In the rows, 128 means zero.
One turn sends every row of this set to another row. A few are shown first. Where does it send the rows asked after them?
q_411: [138 123 107 128 140 152 137 133 104 115 158 172 162 111 117 135 148 135
  99 133 126 113 107 160 140 138 124 131 137  94 126 151 123 103 158 135
 121 149 129 138 130 107 140 125 142  96 150]
q_357: [120 118 133 132 139 139 114 134 144 126 119 143 130 134  82 145 141 123
 131 120 121 140 123 168 126 161 149 135 124 103 125 157 143 136 138 121
 128 131 118 122 147 113 135 160 119  93 123]
q_673: [116 130 141 125 128 142 101 125 152 122 114 144 128 131  94 149 142 123
 133 132 109 132 114 167 126 163 142 131 119 109 130 159 138 131 141 127
 129 131 116 127 149 115 129 151 118  97 121]
q_497: [150 134 119 115 130 132 139 152 123 129  88 162 154 123 107 133 125 137
 130 139 123 160 140 149 152 152 155 147 122 151 116 122 146 146 150 156
 122 117 139 128 126 104 132 137 165  87 166]
q_356: [121 125 121 127 118 109 122 143 117 126 145 149 119 130  90 109 136 126
 149 163 134 157 111 159 145 161 131 135 124 107 130 165 136 133 154 128
 148 112 126 120 116 125 114 144 114 130 172]
q_911: [121 128 125 119 114 129 135 156 112 126  96 154 149 103  89 140 106 138
 141 144 114 149 128 127 163 148 158 124 110 147 121 142 151 124 114 144
 146 128 144 153 129 103 140 158 152  75 165]
q_290: [139 122 106  97 126 135 121 133 117 117 131 172 126 137 127 148 125 144
  87 130 113 133 126 128 136 134 158 153  93 120 150 145 133 132 151 139
 129 145 105 125 121  89 132 140 143  98 179]
q_421: [122 105 117  96 140 117 154 160 113 140 110 170 132  91  96 130 118 135
 116 162 117 128 107 119 139 141 132 120 117 104 129 147 129 116 128 136
 129 138 148 124  94 108 147 144 169 103 179]
q_966: [128 119 108 131 141 134 140 123 122 117 145 143 100 155 130 104 142 122
 113 116 124 134 112 132 137 122 153 115  98 133 115 149 125 126 155 110
 131 147 106 136 120 109 150 142 137 126 161]
q_343: [140 106 138 112 122 149 157 157 149 145 107 131 155 102  93  99 113 146
 127 148 121 128 116 150 145 131 129 112 116 134 118 156 145 156 151 127
 123 133 106 111 110 112 147 122 122 108 141]
q_950: [119 120 118 125 107 155 149 154 136 128 108 172 148 125 106 126 127 154
 111 184 112 123 115 136 140 146 154 133 106 106 149 161 148 141 139 106
 112 132 141 126 127 102 143 136 124  91 136]
q_568: [143 107 128 103 109 137 115 120 108 145 126 163 138 119 128 135 142 124
 126 155 111 154 134 123 171 115 117 135 122 109 130 133 153 131 139 164
 141 154 131 155 110 128 136 128 140 138 156]
q_745: [112 149 132 109 121 167 109 115 134 150 123 163 148 103 120 125 113 115
 120 149 108 112  90 134 139 150 147 112 111 123 119 164 135 117 123 165
 121 151 137 145 117 118 146 133 154 137 147]
q_980: [126 128 114 127 141 122 107 142  93 113 112 141 133 105 132 114 123 128
 100 120 117 133 134 128 138 158 169 125 111 104 119 141 153  99 150 159
 122 136 137 132 116 101 127 140 146  99 183]
q_804: [113 124 138 118 136 173 131 132 136 114 117 143 137 111 108 126 131 115
 131 135 119 115  92 146 165 145 155 128 136  93 118 153 143 124 158 136
 113 135 165 132 112 119 105 115 148  96 128]
q_795: [117 131 127 128 107 120 131 105 137 136 106 160 128 118  96 138 137 125
 146 135 113 149 138 127 144 128 107 131 109 107 117 146 158 140 134 142
 109 137 130 154 126 109 146 140 124 143 129]
q_151: [158 105 129 121 113 147 135 133 108 142 140 174 144 124  96 139 124 138
 121 175 113 130 125 141 165 137 131 116 116 129 139 145 124 135 142 114
 124 108 129 124 128  97  88 123 163  99 144]
q_868: [110 132 140 126 129 139 126 171 110 120 118 154 132 124 113 131  89 144
 111 151 107 125 119 130 147 140 153 120 137 112 107 155 108 127 166 128
 104 147 104 134  79 117 143 125 143 106 159]
q_164: [139 102 122 111 134 150 124 136 110 118 153 136 141 137 123 135 158 124
 145 170 108 156  97 132 160 139 153 141 148 133 125 142 112 123 132 138
 149 145 139 145 110 113 120 123 149  91 155]
q_893: [134  95 130 126 118 151 164 131 136 107 104 137 111 133 123 142 124 120
 131 142 120 132 155 138 126 131 138 117 106 129 110 159 111 114 143 144
 127 115 129 135 116 131 164 130 144  78 155]
q_829: [143 119 115 122 143 123 154 149 119 126 113 167 159  95  82 138 120 140
 114 118 132 129 126 153 145 141 110 143 116 119 126 156 136 144 126 139
 117 113 137 101 105 102 131 110 154 115 163]
q_713: [125 133 134 140 138 124 117 146 106 128 144 134 123 116 105 108  87 148
 115 126 118 127 148 135 159 146 146 107 118 123 111 166 113 154 146 126
 116 126 116 116  98 113 131 102 151 102 149]
q_579: [134 113 125 106 117 145 116 124 105 146 120 166 140 119 130 132 143 126
 130 159 111 156 135 123 176 116 109 136 131 104 129 137 151 133 136 159
 144 157 126 153 110 127 131 131 137 128 158]
q_62: [143 148 116 128 117 149 113 107 118 144 134 161 136 133 120 121 123 119
 119 143 112 141 116 148 145 173 136 130 119 138 136 169 135 127 119 148
 125 111 102 125 111 123 127 133 141 157 175]
q_856: [122 135 124 130 115 126 134 105 135 138 107 157 127 120  98 134 131 122
 152 139 117 155 147 128 140 135  99 129 120 102 117 153 156 143 131 140
 110 139 127 150 127 108 136 147 127 134 127]
q_82: [134  91 146 128 119 138 168 165 109 153  99 139 137 120 104 114 113 131
 130 143 107 151 101 117 162 140 129 116 116 133 104 128 113 125 124 133
 133 143 115 120  94 112 128 130 146 125 144]
q_546: [118 140 126 127 143 116 119 131 105  94 110 148 145 111 110 123 125 127
 132 119 115 128 121 124 139 140 148 137 120 136 101 159 131 104 143 151
 108 111 127 149 121  75 112 124 139 108 183]
q_651: [131 116 125 123 119 114 125 146 115 123 151 149 121 136  91 111 131 133
 142 161 129 150 112 147 146 165 144 128 119 110 132 167 138 127 151 121
 149 106 119 124 112 117 105 144 110 122 185]
q_269: [130 130 101 129 128 137 134 137 122 116 139 138  98 142 131 103 125 118
 117 115 128 127 119 139 145 123 159 119  89 138 124 152 130 123 153 114
 140 148 102 144 116 102 151 139 137 131 162]
q_825: [147 104 124 131 128 161 130 131 124  88 148 144 132 133 127 137 111 118
 112 103 109 116 103 143 144 100 138 105 127 121 104 162 124 110 149 141
 128 139 113 149 125 113 137 145 144 116 141]
q_965: [140 142 119 128 114 140 109 108 119 152 132 165 140 136 113 117 119 120
 118 142 113 140 110 141 133 168 134 132 117 142 129 165 130 130 125 157
 121 106 107 124 113 122 130 136 145 163 171]
q_757: [150 110 121 130 122 162 131 138 128  93 133 147 117 135 130 128  96 110
 116 107 110 121 113 146 146 101 149 114 121 124 107 158 121 113 150 147
 120 133 110 152 121 107 131 140 157 127 141]
q_973: [132 117 131 129 117 150 166 142 114 128 125 146 127 125 111 163 139 114
 112 127 133 135 147 143 151 130 139 132  89 144 112 146 114 114 142 133
 145 145 103 139 110 131 132 117 135  83 170]
q_384: [112 154 137 110 125 171 114 115 141 141 119 168 140 108 128 123 117 116
 130 152 103 114  92 138 141 155 146 107 112 114 123 172 132 114 122 162
 117 150 128 146 119 113 140 133 154 129 150]
q_939: [105 127 136 119 132 165 126 137 129 120 119 145 133 101 103 127 132 107
 130 147 115 126  92 150 170 136 142 137 144  93 120 154 142 125 152 141
 122 140 165 134 113 134 106 122 146 105 130]
q_604: [154 110 136 106 127 138 154 158 144 147 103 123 149 100  98 102 110 144
 118 135 121 132 126 146 144 136 120 115 117 131 107 150 143 143 142 139
 130 137 108 110 114 110 148 123 122 111 133]
q_586: [139  87 144 131 112 144 168 158 108 154 114 142 138 115  98 115 113 127
 130 150 107 148 100 125 161 140 139 102 121 129 120 128 121 136 133 124
 128 139 116 114  93 122 117 137 155 122 146]
q_275: [137 113 128 117 122 147 112 127 111 117 150 135 133 139 133 138 158 123
 136 172  99 157  93 137 155 151 153 141 136 135 134 146 114 127 129 139
 154 144 137 143 114 123 111 121 145 104 151]
q_140: [115 108 122 134 153 121 142 120 108 125 148 171 114 131  99 108 144 126
 107 142 107 137 118 123 133 141 131 137 128 102 126 172 110 111 125 110
 120 108 136 132 143 103 143 143 145 106 158]
q_927: [127 117 108 115 115 138 126 107 119  93 129 154 123 126 111 156 105 138
 128 122 105 116 120 115 136 134 139 123 107 127 137 150 116 125 130 136
 114 126 140 139 123  69 133 136 169  91 143]

q_384 goes to q_856
q_829 goes to q_290
q_939 goes to q_673
And these:
q_140 goes to q_151
q_568 goes to q_745
q_269 goes to q_82
q_357 goes to q_651
q_497 goes to q_980
q_973 goes to q_868
q_966 goes to q_586

One turn sends every row of this set to another row. A few are shown first. Where does it send the rows asked after them?
q_849: [128 119 137 117 106 111 128 131 113 154 112 127 144 101  84 112 127 113
 120 137 130 132 141 119 129]
q_876: [148 129 136 118 148 131 139 143 140 147 151 129 130 137 118 134 158 111
 131 123 128  69 130 114 120]
q_865: [170 124 138 115  98 122 126 132 148 137 138 122 134 123 106 129 141 117
 133 103 156  71 135 128 137]
q_627: [137 129 116 119 130 110 114  97 136 149 132 137 121 125 155 123 150 113
 124  91 137 159 136 121 123]
q_93: [138 114 109 117 155 113 131 133 131 144  94 133 123 105 140 144 141 111
 128 111 129  86 129 120 119]
q_351: [147 131 137 118 154 133 142 143 145 145 148 132 128 128 124 134 157 109
 133 125 129  71 123 121 122]
q_181: [138 136 141 121 107 118 113 117 126 140 126 126 140  92 142 134 142 106
 128 102 150 167 131 127 120]
q_228: [156 126 142 115 118 130 132 132 158 125 135 121 119 104 119 133 135 113
 132 109 154  80 126 148 144]
q_487: [155 133 143 113 146 135 138 144 139 141 153 125 132 134 122 133 158 110
 134 121 133  68 135 110 124]
q_606: [149 129 148 102 112 121 133 131 127 136 111 131 146  79 102 101 124 106
 136 130 142 137 136 116 142]
q_570: [153 133 118 113 125 109 114  99 137 150 131 144 130 125 157 115 151 110
 132  86 142 156 134 109 124]
q_61: [152 155 138 125 116 130 126 140 141 145 132 158 119 145 132 110 157 109
 132 147 119 145 129 133 130]
q_724: [158 156 143 118 106 135 121 136 132 136 140 144 118 150 132 110 154 112
 136 144 119 141 148 125 132]
q_883: [155 136 111 111 122 108 111  91 129 150 136 142 129 127 150 114 145 109
 132  90 127 150 143 105 118]
q_450: [149 152 137 125 107 130 122 141 133 146 136 149 118 156 125 113 158 113
 129 146 119 143 139 129 128]
q_376: [161 124 118 123 105 112 127 126 144 151 137 134 131 125  93 130 134 115
 125 115 131  64 127 133 124]
q_136: [153 121 127 106 149 123 130 137 136 129  97 123 127  99 154 140 141 110
 138 101 148  88 139 113 132]
q_256: [151 142 116 120  98 105 109 105 111 154 131 139 148 100 122 124 133 103
 131 111 116 150 136 112 102]
q_147: [163 118 126 104 130 116 122 135 121 137 104 119 136 120 140 137 145 113
 136  96 146  79 153  93 126]
q_373: [130 136 123 126 113 113 112 106 116 144 129 131 132  90 134 135 131 104
 125 117 119 161 133 132 108]
q_276: [130 122 140 115 118 115 138 135 128 150 105 137 142  83  96 108 129 107
 127 136 137 140 124 127 135]
q_671: [146 126 146 106 100 119 126 128 111 140 117 120 147  95  92 104 124 111
 131 131 135 129 152 108 137]
q_101: [160 159 142 117 114 135 124 137 141 135 136 153 119 140 137 106 153 108
 139 145 120 143 137 128 133]
q_130: [140 132 110 117 129 109 109  90 127 149 137 137 121 128 149 121 142 113
 126  95 121 151 143 115 116]
q_767: [148 123 122 124 125 121 133 125 154 138 133 133 117 105 107 134 129 113
 126 120 127  73 117 155 130]
q_544: [154 134 143 113 152 137 140 143 146 137 150 127 130 126 128 132 157 107
 137 121 135  72 130 117 125]
q_266: [160 141 132 116  91 109 112 118 121 152 127 135 155 100 132 124 146 105
 135  99 145 158 134 106 113]
q_909: [149 114 108 117 137 106 124 131 118 152 100 128 132 125 126 143 143 112
 127 106 127  75 144 100 114]

q_351 goes to q_876
q_147 goes to q_136
And these:
q_849 goes to q_671
q_376 goes to q_865
q_101 goes to q_61
q_883 goes to q_570
q_181 goes to q_373

